Each path below is one point turned by a fixed rotation once a step. After each direction that follows a path, write how fast that rotation turns it, in degrees each step (0 if it stays still).
Each turn is a multiple of 5 degrees from 10 to 175, or 0.
Each row of a path follows its step; steps can be skipped.
path 1
step 0: [ -9 -13 -11  21  22  -8   0 -17  -2 -10 -15 -14  15 -14 -17  -2 -11  -2
   2 -30   9 -12  -7 -12 -15  12  25   4  -7  -1  -3  20   6   7   9   7]
step 1: [ -8 -12  12 -12  -1   1   9   5 -17  29  16   4  25 -17   5  -7 -26  -7
   5   6   6   0   3  -7   3   3   8   0 -10 -11  26  -7   8  -8 -18  24]
step 2: [-14 -17 -24 -19 -17  -2  17  -5  -3   5  -8  -2  -1 -29   1   4   8 -14
  -6  -9  -5 -19  18   2  -9  -8 -17  -1 -18  -9 -11   2 -17 -14  19  -7]
step 3: [ 14 -12  17  -2  23 -18  -9   1 -26  -1   3   2  24  19   7  16  -7  -4
  -7 -16 -29  -5  21   6   1 -17 -11   5 -11   4  -7  -1   4  -6  -7 -10]
step 4: [ 12 -14  -4  10   8   0   8  -4   7  -5  -8  -2   9 -18  18  14  25  12
  -1 -10 -24 -14 -27 -24  19  19  -2  10  -9  -3   2   4   5  -1   7  19]
step 5: [ 14  -2 -27  -4   4  14  -5  20  -5   9  -2 -11  20  11 -10   9 -14   1
  -8   6   5 -16   9 -27  -9 -18  25  23   3  -2  16  -6  -1  -1   4   6]
step 6: [-20  -5   9   5  14   9  14   2  12  18   6  -7  10 -13  18   8   3  -5
  22  23 -17   0   9   2 -12  -7   7  -2 -13 -22  10  23 -20   1  14  -9]
step 7: [ -6  -6  -2  -5 -14   3 -11 -13 -15  -8 -13  -6  -3   8  -4 -10   2  25
  15   3 -19 -16  13 -14 -12 -17 -22  14 -19 -15   1 -12  -5  -5 -30  -7]
step 8: [  7  -4  17  -1  -6  -5  12  17  11 -25  -7  -1   2 -21  26  10 -14   3
  -6  -8 -19  -4  -9   4   9 -19   5  23  -3  -2  -8  -6  12  25   6 -18]
Speeds:
[ -1  -3   6  -1   4   0  -8   2   1  -9   4  -6  -3  -4   3   3   0   4
  -1  -1   1   0  -4   2   0  -6  -4   2  -3   5  -6  -1   1 -13  -1  -1]
80
[ 4  3 -3  4 -1 -1  0  3 -2 -4 -2  1 -4 -1 -4  1  4 -1  1  0 -9  3  7  6
  7  4  2  3 -8 -3 -7  0 12  1 -3 -2]
80
[  3   6  -1  -6  -7   2   9  -4   1  -2   0  -2  -3  -6   1   3  -1   5
  -1   3   2  -4   1  -9   7   0  -2  -3   0   1   3 -10   4  -3  -6   4]
120
[  2   5  -4   0   7   2   4  -4 -10  -7   6  -1   2   3   0  -2   0   0
 -11   2   6   5  -2  -2  -5  -2  -1   5  -4  -6  -1  -1   0   2  -3  -4]
155
path 2
step 0: [ 10  -3 -15  16  12  -6   5  -2   1  21   1   3 -26  15   9 -31 -27 -11
 -10   6   1 -12   5   9   7  -4  -4  10   8 -25   7  -6   4 -10  -4  11]
step 1: [-20  -7   4   2 -32   9  17  -8  -5 -23  -4   2 -19   4  -1   4  -5  -4
   8 -19   3   8 -13  -8  12 -15 -23   6  26  -2 -10  10  -3  -9  10  -4]
step 2: [ -3  -9  -8  23  -7  22  -1  15  -2   7  19  -5  11  -9  -4  14  38   4
  -8  -2 -11  10  -4 -11 -17  12   3  10   2  10 -11  -3 -11  22  -5   5]
step 3: [ 10   7   9   1   5 -17  -7   4 -28  18 -10   1 -13   2  -4  -2   8 -11
 -13  -1  -7  -5  10  14  16   6  26   4  -7  -8  28  -6  13  29  -1   3]
step 4: [  1  12  -4   5  -1  -8  -7 -10   1 -20  -7   0  -5  -1 -19 -17  -6  -6
  -7   1  32  -7  -2   6  22  -2 -23   7 -17   2 -14   9  21  -6  27 -12]
step 5: [  6 -22 -16  18  -3 -11   4  -1  15   6   1 -24  -4   2  13  -4  12 -16
   4  11  -1  -4 -18 -11 -21  22 -26   1  11  -6 -16  -6  -7 -18  -5  -1]
step 6: [  6  -5  14   8 -29   8  12  11   3   1 -18 -11 -22  -2   0  25 -10   2
   4   6 -21  -8  13  -4  -1  -8  17  -2  15  -5   8 -21 -12  19   1 -11]
step 7: [ -3   7 -13   4  -6  29  -9  13   8   5  -4   0  15 -11 -19 -12  -7  17
 -13   1   3  10   2   4  15   1  18  26   2   4   4  25  17  14  19   5]
step 8: [ 12  -2  -7  14  14 -12 -20 -15 -30  13  16   2   3  -2   5 -18   0 -10
  -1  -6 -15   3  -5  -5  18  20 -20  -4  18  -1   1  10  21  -9 -11  -3]
Speeds:
[-4 -5  7 -3 -6 -1  2  0  4 -1 -4  7  4 -8 -4 -4 -2 -5 -8  1  6 -1 -3  0
  4 -8  2  3  3 -1  5  1  0 -3  6  2]
120
[ 8 -3 -3 -2 -3  1 -2  2  3 -5  1  9 -1  2 -8  9  6  5 -3 -1 -4  1  2 -2
 -3  4  7  3  0 -1  8  5  5  1 -1 -1]
85
[  0  -6  -2  -1  -1   0  -6 -10  -1   0   6   1  -6  -1   5   9   3  -3
   6   9   6   4  -3  -5  -2  -6  -2   1   4  -2  -2   2   0  -2   3   0]
95
[-4  0  2  4 -1  7 -2 -7  3  3 -8 -2  0 -4  1  2  2  2  0  2  2  6  4 -4
 -3  2  5  0 -6  3  8 -6 -6  8 -3  1]
95
